Rotation paths and how fast each direction turns (deg/step)
Each turn is a multiple of 5 degrees from 10 to 175, or 0.
Each row of a path follows its step; steps can be skipped.
Path 1:
step 1: [-27   5 -15  -5   9 -12  -3   1   2 -11 -18  -6   6 -13 -16  -3 -12  -4
  31 -14   0  -4  25   9  20  -4   1  -2   9  10   3  -4  23  -2  -3 -30
 -28  12  11 -11   3  14  -7  33  -8   7  -7 -17  -2  -6  21  15   2   2
   1 -24   7]
step 2: [-28  25  25  -6   2 -23  11 -11  10  -3  -9  -1 -16  -1  -2  12  20  -2
  26 -12   3  17  16   6   2 -13   5 -31 -15 -34  -2 -18  -4  -2  -9 -24
 -14  -5  -5   1 -16  11  12  14  -6  -6  -1  -6  -2  -8   4  -8 -12   2
   3 -24  -5]
step 3: [ 12  12  -7  13  -6 -22  33   3  -5  -8 -12   3 -21 -14  20  12  26   0
  -1  -8   0   4  13   8  -5 -19  12 -13  -6  -6  13  -6  -6 -27   7  16
 -10 -16  -7   6 -15  -1   6  -1   0  -3   7 -16  -9 -22  25 -11 -20 -21
 -26  10   1]
step 4: [ 16   2 -35  -4  -5  12  11  18 -14  -9  -1 -17  -1  -8  16  22   0   0
  15  -5 -12   5 -17  30   1 -16  -5   4  11   8   2  10 -10 -12   0  -3
 -24  17   2 -18 -15 -12 -16   9   4 -11 -17   2 -26 -28  17  12  -3 -14
 -18  -9  -5]
step 5: [ -6   5  -3  -6  -5  -8  -5 -16 -11   4   1 -27  -4  -9   6  16   8  12
   8  22  -3  29 -27  16  -5  -5  31   6   4  -6 -15   6  10  13  -6 -21
 -11  33  -3 -17 -12  10  -8  23  -4  -6   0   7  -5 -23 -17 -13  -7 -13
  13 -10 -11]
step 6: [ 13  -7   4  25  15 -19  11  -7  16   0 -10  -8  -2 -16 -11 -10  25 -19
  -1  19   9  20  17  11   5   6  33   6   8  -4  -8   5  35   0  23  10
 -13  16   3 -13 -17  19   0   2 -17  -2  12   1   0   4  13 -21  -6 -17
  10  -8   0]
step 7: [ 10  19   5  12  23  -7   3   3  20 -11  -9 -24  22 -12  -9 -17  -5 -22
   0 -20   1   8  26   7  16  -3  -4 -18  15  -1  -6   0   1   1   2  17
 -17   7  -9  -4 -19  -3 -23   0   1  -9 -37   9 -15  -6  26 -10  -2  -6
   1 -19  13]
step 10: [ 15  12   3  -7  -1  15 -10   1  13  -9  -6   1   6 -28  23  -8  11   5
   2 -14   1 -18   4   4  19 -27   5   7  -5  -4 -14 -23  -1  -8   2 -19
  -8  11  16 -13  -1  23  -7  24 -14 -14  -6  -8 -24  -5  16   3   3 -37
  -6 -17  -2]
step 11: [ 19   5   8   7 -12  -7   1  -5  -9  -9 -35 -19   4  13   2  -3  22 -17
  14  12  -1  17   7  -1   2 -27  -8   6   6 -31 -25 -16 -17   1  -4 -15
  -4   7  20   9  -4   7  -6  24  -2  -3   8  15  -1 -31  10  -7  -4  -7
   8  -6 -20]
step 12: [ 29  -9   7  11  12 -14  19   9   2  -4 -10  -4   1 -12   6  18  35  -4
  19   6  -9  12  -7   6 -12  -7  24  -6  13  -6 -17   5 -14   4 -10  34
  -4   6   8  -3 -12   1   6  -1  25  21   2   4  10 -25  20 -21  13   4
   8  -5   1]
Speeds:
[-1 -3 -2  9  3  1  0 -5 -4  8  1 -7  1 -1  1 -4 -8 -8 -6  2  6  2  0  1
  0  5  2 -2  0  3 -3 -1  1  4 -1  4 -2  7 -3 -2 -6 -1  1 -3  0  4 -3  0
 -5  8 -2  0 -1  2  0 -2  1] : 45
[ 1 -3  6  4 -2 -8  1  2 -1  1  7  6  1  0 -1  7 10  3 -1  1  2  0  1  3
  1  4  8 -1 -3  6 -7 -4 -1  2 -6 -2 -2  0 -3  2  0 -4  2  1  1 -3  1  3
  4  5 -1  4 -5  2  2 -3 -4] : 110
[-6  2 -2 -3 -1  3  7 -8 -4  0  1  3 -1  2 -3 -2  4  0 -1  5  7  9 -4  2
 -3 -1 -4  3 -2 -3  0 -6  0 -1 -3  2  6  1 -5  6 -6  2  0  4 -2  0  3  5
  8 -2  0 -1  4 -3  1 -1  4] : 120
[ 0  5 -3  2  0 -3 -1  0 -4 -2  0  1 10 -2  2  1 -6 -5  1 -2 -5 -1  0 -1
  2  2  0  8 -5  7  3 -8 -1 -3  4  2  4  1  3  5 -1 -3 -5  2 -4 -6 -2  6
 -1  0  7  2 -4  0 -3 -1 -1] : 110
Path 2:
step 0: [ -7  -3   0  23  18  -5 -14 -24 -12   2  19  -2  -6   8  16 -10  -1  -8
  -8 -10 -14 -28  12   0  13   5  -2 -16  10  12 -10   6  31   7 -14  11
  19  27  -1   6   2 -10  -4  -5 -11  -7   8  -6  -4   6  21  -4  17 -32
  -8 -27   8]
step 1: [ -5   4  -9   2  26 -15   6  24  -7  12  21  25 -11   2   7  -3  -3 -21
  -8  -4 -13 -10   7  23   2 -17  11 -13  -3  10 -29  12   5  -8  -4  -6
  13  18  16  27   6  19   5  16   2  19  -3 -14   0  -7  11  -3   9 -18
  -5 -14 -24]
step 3: [ 10  -3  -7   6  -5  -9   8   7   1  11  -9 -11  -6  -1 -16  -9  15 -13
 -24  -8  17 -31   1   9  -6 -10  14  21 -15 -12  -8  -4  12 -12  13 -13
  18   5  15  13 -15  15  10  -5  -1 -15  28 -16   5  12  28 -27   1  -1
 -20 -19  -9]
step 4: [ -2 -15 -15   8  -5   2  -7  18  13   9  23 -31 -10   8 -10 -14   8  -9
   3   3  -3 -20  13  11   9   2   5 -10   1 -13  -3  -5  12   3   5 -20
  -8   1  12 -16   5  12  17  11  -5  10  24 -16 -20   0  -9 -20 -10 -33
 -24 -17  25]
step 6: [-26   3  11 -10   6   3  -3  16 -20 -12  24   3  11   9   5 -28  -6 -31
 -22  16 -21  -2  13   6   7  -3   6  17 -10 -12 -11 -12  29  11   3 -18
 -11   3   0  15 -15  -1  15 -12 -10   7   5   0  -4   0  12  11 -18 -26
  -4   4  -2]
step 7: [-10  -1   7   6  26 -41 -13  -6  -5   0  14  -5  16   6 -19  -7   1 -10
 -16  27  15   5  10  -6   2 -11   9  -6  15 -15 -12  11  10  11  -2  -5
  -6 -13   4  29 -25  18  25   4  -2  -8 -13   4  11  19   4 -13  -1 -13
 -16  -8   6]
step 8: [-18  -9   2  19  11 -20  -6  -5   4   7  25  -8  13 -14  -5  10   2  -9
   4  16  -7   4  -1  18   2   9 -11  26  17   4   5  -7  30   8  10   3
  -5  28   1  -8   3  20   4 -23   1  -7  -3 -22   7  21  23 -21   2 -11
 -20 -19  -7]
step 9: [-15  24  -7 -11  13  -7   5  19  18   5  35  -8  18   5   4 -11  19  -8
  -6   5  15  -1   9   6  -6  -2  16   0  16  -2 -18  -2  -3  17  24  -2
  25  28  -4  -4  15  15  -1  12  10  -9  -6   3  -5  -9   7 -30   0 -16
 -16  -5  -9]
step 10: [  8   6 -12 -17  22 -14 -23  -7  17  -4  10  11 -11   3  -5  -1  20 -20
 -16   2   5 -11   2 -12   6  -2 -12  -5  -5   0 -21 -20  23  37  12  18
  12  26   5 -16   6  -7  24 -17  -1  12   7  -4 -20   1   9  -2 -12  -5
 -17   3  -1]
step 11: [  2   0  -1 -13  12   4   9 -14  10 -21   4   2   9  21 -33 -10  23 -27
 -21   2 -11 -16  21   2   4   1   7   0 -11   8 -27  -5  32   9  -9  -3
   8  12   4  -2 -11  12   4  12  15  15  11   0  27   0   9 -12  12   5
  -3 -20  -7]
Speeds:
[ 0  0  3 -3  4  2  2  6 -1  4  4  1  2 -1  2 -1  2  8  3 -1 -1  5  3  9
  5  6  0  0  1  0  3 -6 -3 -2 -5  7  3  1 -7  5 11  1  3  3  1  3  1  0
 -5 -4  3  1  1 -3 -3 -3  0] : 90
[  4   2   0  -2   0  -4   0   1   1  -1   3   3  -3   0  -2  -4   2   6
   4  -5   0  -2   1 -10  -6  -5   0   4   7   2  -6  -3   2   0  -1   2
   6   2   4  -1   6   0  -1   0   1   6   4  -9   1  -1   0   1   1   3
   8  -6  -2] : 40
[ 1 -6  7  3 -4  0  5 -2  0  9  0 -4 -1  1  8 -2  2  1  0 -1 -7  5  3 -2
  4  2 -5  0  3 -2  1 -1  7  9 -1 -3  3 -2  4 -6 -3 -5 -2 -4  2  5 -3 -1
 -4 -3  2 -1 -3 -2  1  0  4] : 175
[-3  3 -5  2  3  6 -5 -6 -4  1 -6  0  0  1  3  2  2  4  3  4 -4 -1  0  0
 -4 -4 -2  6  5 -6  2 -2 -4 -4  8 -4  2  3  4 -1  4 -4  2  4  4  3  0  5
 -4  0  3 -7  0  3 -7 -3  5] : 70
[ 6 -2  1  1  2 -5  0 -4  3  0  0 -3  1 -1 -9  3 -6 -6  6  1 -4 -1  1  3
  4  7 -6  6  1  0  0  0  3 -1  1  1 -4  1 -4 -5  4 -5  3  4  4  2 -2  4
  2  4  4  0  5  7  6 -2 -2] : 125
[-3 -3 -5  1 -2  1 -3 -6  4 -3  1 -2 -6  5  7  1  2 -6 -1  0 -1  1 -1  0
  0  1 -1 -3 -2  2  1  4  0  4  3  9  2  1  0  6  4  5  1  4 11 -4 -1 -6
  1 -3  6 -2  0  3  2  4 -3] : 40
